In the data rows, the value 128 means zero.
Here are some numbered points:
[120 107 143 129 111 153 117 125 132 104 147  80 150 103 167 110 132  92
 117 185 157  60  83 131 124  87 134 169 113 146 104 127 129 116 124] 0
[105 111  97  94 129 125 114  98  93  90 118  92 137  90 145 144  86 144
  86 109 117  71 139 113 111  73 121 131 142 122 101 103 128 105 105] 1
[152 170 130 135 146  93 137 156 117 149  98 191  96 162 102 154 145 144
 142  74 115 181 146 109 148 179 127 132  77 137 126 149  94 143 135] 2
[141 131 141 145 115 118 127 145 143 139 119 141 109 152 109  99 123 112
 161 134 111 204 136 149 110 178 107  55 184  83 176 120 147 135 126] 3
[112 100 131 121 108 164 114 112 117  88 152  51 162  87 155  89 111  99
 132 189 133 121 116 157 112  89 121 137 149 124 121 116 144 113 122] 4
[127 131 133 121 130 133 117 130  98  97 124 105 147  92 156 149 138 128
  95 135 159  37 112 106 145 119 136 170  70 156  99 141 108 127 140] 5
[141 124 143 153 108 117 128 138 160 162 127 151 101 170 111  96 112 126
 153 142 110 193 142 153 110 156 116  66 193  86 169 114 155 129 125] 6
[133 119 163 169 107 145 117 167 172 136 131 111 126 174 167 123 151  91
 123 140 137  75  76  87 132 118 127 160  93 149 100 134 107 137 147] 7
[ 93  98 105 111 117 144 112 109 112  90 123  85 151 100 139 117  69 152
  93  89  97 116 141 102 102  88 118 106 157 110 123 105 137 109  87] 8
[126 150  92 107 159 115 125 132  84  90  93 137 130 129 136 159 105 149
  86  57 105 115 142  74 132 124 118 137  77 144 104 138 102 126 126] 9
[146 130 157 139 112 133 115 147 113  99 123  98 132 115 139  80 163  69
 162 214 152 136  86 166 136 176 115 103 125 119 141 138 120 145 126] 10
[134 110 156 158 106 159 122 147 166 128 148 100 140 156 174 112 123 111
 114 198 157  59 105 146 137  99 138 164 120 151 104 132 132 123 132] 11
[115 110 116 119 137 159 141 101 150 139 165 105 151 122 115 103 113 135
 153 161 116 190 156 176 110 113 128  98 206 104 160 114 171 120 121] 12
[142 159 125  95 158  96 131 122  64 108 119 139 130  51 137 164 150 142
 119 118 155  87 130 113 150 146 139 163  81 155 114 148 109 140 144] 13
[141 132 155 154 109 139 116 156 139 114 116 113 128 148 154 120 144 101
 116 173 160  57  96 129 147 131 134 173  58 164  95 142  94 134 137] 14
[102  91 124 127 104 168 109 111 124  95 151  51 161 106 142  89  88 124
 132 150 108 157 136 152 107  92 127 113 173 111 138 104 149 116 105] 15
[123 123 110 126 110  83 130 110 160 186 114 190  69 173 106 124 114 121
  98 110 114  80 117 110 124  96 116 131  90 127  92 122  96 114 110] 16
[126 124 136 134 120 149 116 140 116  95 129  87 147 110 109  98 149  98
 174 119 104 237 113 131 123 175 116  87 145 105 155 130 134 141 129] 17
[148 122 165 188 102 149 118 180 196 152 126 131 109 207 134 114 159  99
 148 147 136 133  87 117 134 149 124 128 122 126 130 141 123 136 148] 18
[139 137 132 136 129 108 134 130 146 162 125 173 104 161  99 115 135 124
 158 124 114 193 136 143 111 162 116  68 201  85 178 118 157 130 126] 19
[129 118 139 144 107 135 125 132 154 142 131 125 116 157 104  81  91 133
 165 161 102 230 167 192 113 126 123 101 160 106 144 115 141 123 125] 20
[153 167 127 127 147  84 137 149 116 154  93 194  90 157 120 143 156 120
 128 135 150  99 120 127 156 173 127 149  52 145 111 151  84 146 121] 21
[121 108 124 114 111 105 111 114 109 115 117 103 116  95 150 136  97 130
  79 120 129  33 114 106 129  87 121 153  86 137  91 121 108 108 122] 22
[147 135 156 191 111 154 126 172 200 158 129 144 126 222 129 138 141 132
 138 103 118 159 130 109 132 146 128 123 126 128 137 140 125 138 149] 23
[122 112 136 136 107 143 121 129 137 119 138 103 132 132 106  77  87 132
 166 169 101 224 166 193 113 126 121 101 161 107 146 115 144 123 123] 24
[134 137 111  89 149  84 132  98  78 125 117 144 129  52 113 173 123 176
  99  74 126 105 161 105 133 140 134 115 142 124 138 128 136 137 136] 25
[155 147 153 113 128  99 129 128  99 131 129 138 115  77 144 141 164 110
 125 160 169  69 102 128 158 153 138 171  60 159 108 156 100 140 149] 26
[118 107 135 135 104 153 118 124 134 111 139  84 137 124 110  76  96 122
 161 166 105 219 155 184 111 132 119  94 166 103 147 116 146 121 120] 27
[170 172 143 126 133  64 131 149 114 162  89 194  74 146 115 116 148 118
 135 149 140 111 126 140 151 171 124 137  69 137 113 146  89 139 137] 28
[130 121 142 151 105 131 127 142 160 150 137 133 110 165 103  81 101 128
 168 160 103 226 160 185 118 131 121  96 166 106 148 117 146 126 128] 29
[ 95 100 121 132 124 185 122 115 130  90 156  63 178 105 160 133  89 152
 107 124 122 108 148 125 116  85 135 137 164 132 133 115 153 115 120] 30
[109 134  92  79 160 127 134 101  77  92 116 114 150  76 130 151 136 131
 108 130 146  62 117 121 137 113 130 162  83 146  94 132 100 119 108] 31
[131 142 128 110 148 115 140 114 117 139 136 147 123 110  89 128 177 106
 176 110 114 214 120 124 125 196 118  78 158  97 168 136 136 149 127] 32
[ 97 101 114 112 128 167 120 106 118  90 148  70 177  87 158 137  89 147
 100 123 120 100 141 126 108  75 136 138 163 129 124 117 149 113 118] 33
[112 108 121  85 122 105 135  73 113 142 163 127 117  52 100 132 172  99
 125 147 153  75  87 120 113  87 131 140 129 127 120 114 140 110 156] 34
[132 123 147 146 114 144 130 138 147 133 139 116 130 146 115  84 111 126
 173 174 118 221 156 190 120 154 121  92 175 105 162 123 151 134 133] 35
[154 136 153 177 104 120 135 159 196 182 123 174  85 222 125 113 116 141
 133 138 120 143 146 148 129 118 127 141 118 136 125 130 124 126 150] 36
[137 132 138 176 118 139 137 158 184 163 123 158 113 215 143 163 121 166
  98  98 134  87 147 105 133 118 143 151 112 148 120 131 125 127 133] 37
[114 108 132 117 110 148 108 124 101  75 130  62 150  77 123  93 139  76
 158 131 113 182  88 116 110 154 110  89 138 102 142 121 125 131 120] 38
[143 146 124 153 130  93 130 156 155 165  97 186  84 196 109 156 137 146
 102  89 128  93 131 103 142 145 123 137  74 139 107 131  89 129 132] 39
[142 160 117 125 155  98 133 144 107 132  97 175 114 139 146 165 116 157
  96  95 136  70 145  97 156 144 134 161  60 154 101 145  95 134 128] 40
[132 116 136 146 102 121 124 135 152 147 125 134  99 168  99  74  87 131
 159 152  94 222 164 186 111 121 116  98 155 103 140 112 137 117 120] 41
[119  94 145 136  88 143 112 129 147 118 142  82 130 131 129  55  84 108
 152 197 106 168 137 187 115  86 119 136 138 120 110 119 128 115 121] 42
[127 120 137 135 124 160 120 141 112  85 133  82 161 102 128 114 143  99
 166 110 111 205 107 110 119 179 116  79 165 103 162 127 140 143 129] 43
[142 124 153 148 117 132 122 145 140 138 136 116 126 130 128  89 120 110
 167 150 113 211 131 149 123 170 120  73 196  94 176 124 156 142 115] 44
[ 95  98 112 123 108 151 110 112 130 102 128  74 145 120 145 129 110 122
  87 110 116  56 100  98 112  74 121 149 110 133  94 109 124 107 103] 45
[136 124 145 162 100 132 129 148 178 161 133 141 104 189 111  89  93 141
 157 157 103 207 167 187 119 117 127 118 155 118 140 120 141 126 124] 46
[169 173 145 142 136  83 134 167 113 141  89 181  93 157 118 117 161 104
 151 159 143 151 119 143 151 190 124 132  69 142 125 152  92 152 136] 47
[103 111 113 130 124 153 111 128 119  91 121  86 152 121 139 151 105 143
  83  83 112  75 124  81 134  97 136 158  82 149  86 125 103 113 117] 48
[140 160 100  91 188  87 155 120  80 137 112 185 131  99 129 172 160 153
 123 117 158  89 143 124 146 123 154 151 152 150 131 133 146 133 109] 49
[114 117 114  98 146 149 126 110  74  77 139  72 177  54 163 121 109 129
 123 155 144 105 130 135 135 110 146 147 139 144 123 129 141 128  97] 50
[122 106 141 144 101 152 119 130 152 129 143 100 135 137 128  76  98 115
 160 179 112 192 143 180 109 127 118  91 190  95 158 112 162 126 120] 51
[154 136 171 168 114 140 136 161 172 162 148 142 121 172 141 105 156 108
 166 193 150 162 115 169 136 167 134 110 161 124 162 142 147 146 151] 52
[153 147 154 181 121 142 135 175 185 168 124 168 112 217 126 147 153 134
 145 103 128 168 129 113 142 153 136 138 117 138 136 146 123 139 151] 53
[125 135 122 141 131 136 125 141 132 119 119 132 136 149 151 170 112 158
  80  96 139  50 140 101 144 110 136 172  65 161  94 139 104 123 136] 54
[149 124 165 189 111 160 124 178 177 139 138 117 143 200 141 123 163  95
 160 139 130 169  94 114 148 156 131 140 120 141 136 142 120 144 150] 55
[109 104 129 136 118 163 121 119 145 112 146  86 153 128 170 139 106 139
  89 136 142  42 121 111 117  71 140 161 134 140 107 122 136 107 125] 56
[117 129 112  93 144 122 128 105  84 100 127 110 141  73  97 114 153  95
 169  98 104 220 105 111 115 153 115  96 151 104 148 122 134 131 128] 57
Which point above is nearest to each new point, looking only along the 4 directions in which the numbered points spread most? Its number follows each.
[115 132 100 113 139  99 138 104 136 159 112 174  96 146  82 125 127 127
 139  87 103 185 133 122 100 146 112  62 183  81 159 107 142 123 114] 19
[127 124 136 101 124 124 111 119  80  87 127  77 141  56 144 118 145  91
 125 159 148  73  90 117 138 133 127 152  77 144 109 138 105 131 124] 34
[119 122 123  92 144 119 154  79 123 157 176 147 134  62  98 147 160 137
 150 113 137 157 133 132 115 113 141 115 195 115 161 117 174 122 163] 57
[ 95 119  77  97 167 132 153  93 130 155 140 158 138 128 114 181 126 177
  95  64 127  94 162 102 135 109 139 144 127 139 117 126 129 127 102] 9
[118 116 131  99 123 136 118 106  84  83 139  81 154  52 143 113 148  90
 125 173 157  78  87 131 131 126 129 149  98 142 114 135 114 131 126] 34
[103 108 108 112 147 143 157  82 156 164 173 149 146 113 116 169 130 172
 117 103 127 115 157 131 114  89 144 133 198 126 149 112 169 118 133] 8
[119 144  89  68 175 103 141  97  63 103 110 128 137  61 127 137 141 115
 131 136 131 120 119 125 151 164 132 133  99 138 117 142 100 153  83] 13
[150 155 133 103 140  97 124 133  73 103 105 128 124  82 145 121 150 100
 129 172 158  87 104 133 156 158 129 156  56 150 106 149  86 140 123] 26
[103 103 117 132 122 178 114 121 128  90 144  65 171 108 159 148 100 141
  91 115 131  70 131 106 120  86 132 157 119 145 108 125 131 118 125] 45
[110 135  92  78 159 106 140  87  98 134 129 160 117  91  98 156 166 120
 116 118 150  78 110 116 142 145 121 147  54 139  98 138  85 130 123] 13
[135 143 112 115 137  85 137 112 129 166 114 193  83 141  99 149 180 110
 109 130 157  51  88 112 130 109 129 148  93 139 107 128 112 121 130] 40
[139 164 105  74 178  73 151 101  81 158 122 192 111  80 119 168 147 156
 122 107 146 114 140 125 150 139 140 145 117 142 123 137 126 141 118] 49
[126 143 103  91 159  78 155  91 118 179 136 199  97 104 113 160 129 159
 103  83 129  94 148 105 129  99 146 136 149 137 125 118 143 118 131] 9
[127 102 146 122 102 146 117 125 132 114 145  83 134 108 151  59 104 100
 150 220 126 160 127 193 124 108 125 127 152 122 128 123 150 126 122] 42
[115 121 119 145 113 129 118 138 145 127 111 132 117 166 131 160 109 149
  77  88 131  43 129  90 128 102 131 153  72 146  90 124 100 117 131] 54
[125 116 140 128 112 156 107 130  98  72 133  58 162  84 121  95 147  79
 166 122 118 196  85 114 128 151 117 120 119 129 131 132 121 135 123] 38
[129 162  99 114 176 107 161 115 123 161 127 201 124 141  84 172 190 139
 148  74 139 157 125 104 124 122 141 136 152 131 144 127 149 129 148] 2
[107 136  91  90 167 122 142  99  96 121 132 147 147  82 118 181 143 157
  96  88 142  63 135  99 133  96 145 160 121 143 112 126 134 122 128] 9
[145 122 162 165  91 122 114 161 166 146 122 130 101 182 117  83 134  91
 158 179 125 169 106 156 123 173 112  72 148  98 157 125 128 135 134] 52
[124 142 125 153 138 139 132 140 156 144 123 156 129 181 129 179 100 188
  96  49 106 119 173  88 122 110 134 138 135 132 128 133 136 123 131] 16
[106 121 107 104 141 133 129 107 100 105 129 113 136  85  87 132 165 103
 157  69 103 203 104  89 104 136 118  89 162 101 148 116 143 123 131] 57
[135 145 112  98 150 122 132 113  83 104 110 139 144  84 138 176 123 153
 105  50 100 134 142  64 124 133 122 114 139 126 133 135 128 134 166] 25
[146 149 130  96 142  83 145 107 109 157 134 171 101  89 112 149 191 103
 131 151 172  65  91 121 144 133 134 151  89 148 113 138 112 129 151] 26
[146 131 152 164 102 116 114 165 158 139 110 140  99 178 138 116 144  94
 113 167 152  63  86 124 142 133 129 155  67 149  94 136  92 131 133] 7
[131 128 129 120 118  90 146 102 162 193 139 182  82 139 134 152 126 143
 103  91 114  87 122  93 109  73 130 147 153 126 115 117 150 104 154] 16
[118 114 132 112 121 141 118 115 102  92 139  82 151  73 112  95 141  92
 172 122 108 222 106 127 116 152 118  93 156 108 150 123 140 133 129] 43
[118 110 133 175  92 153 113 150 178 137 112 120 113 202 136 135 101 139
  80  94 122  71 122  90 131 109 124 123 111 136 104 116 116 120 119] 37
[125 134  79  98 154  92 129 116 111 147  99 169 108 138 118 164 125 159
  82  69 119  78 134  83 126  97 127 129 138 121 114 115 127 106  91] 9
[102 111  95  99 141 141 123 102  83  83 121  92 164  77 122 119  85 154
 128  93 102 176 165 127 118 129 128  99 166 109 140 116 142 127  96] 8
[140 157 119 100 142  79 124 129  67 110  92 146 109  88 115 132 115 133
 133  72  99 185 143 103 142 179 115 112  79 125 126 139  89 139 129] 49
[156 171 133 128 147  81 135 149 109 147  89 189  94 146 126 144 160 118
 119 145 161  67 107 122 146 144 132 162  69 151 106 144  99 134 138] 21
[119 137 111  85 137 102 119 114  57  81 100 109 132  62 141 109 125  93
 119 155 141  84  94 122 134 128 118 141  79 135 105 131 100 120 112] 34
[135 165 101  86 179  95 147 102  73 121 118 165 138  85 116 164 178 134
 123 138 166  76 120 129 139 122 140 162 105 147 117 135 125 127 150] 13
[133 119 146 149 106 136 122 146 153 133 129 124 118 141 141 117 161  89
 116 173 163  57  79 127 139 118 139 172  61 157  90 134  98 128 139] 14
[121 124 132 102 135 149 125 111  92  83 142  79 163  66 131 107 173  79
 151 192 163 112  82 146 127 135 126 120 134 128 133 130 133 131 139] 38
[132 143 114  92 143  97 117 123  55  83  99 116 126  65 125 108 116 111
 146 103 103 197 125 117 127 172 111  98 111 112 138 132 106 139 103] 57
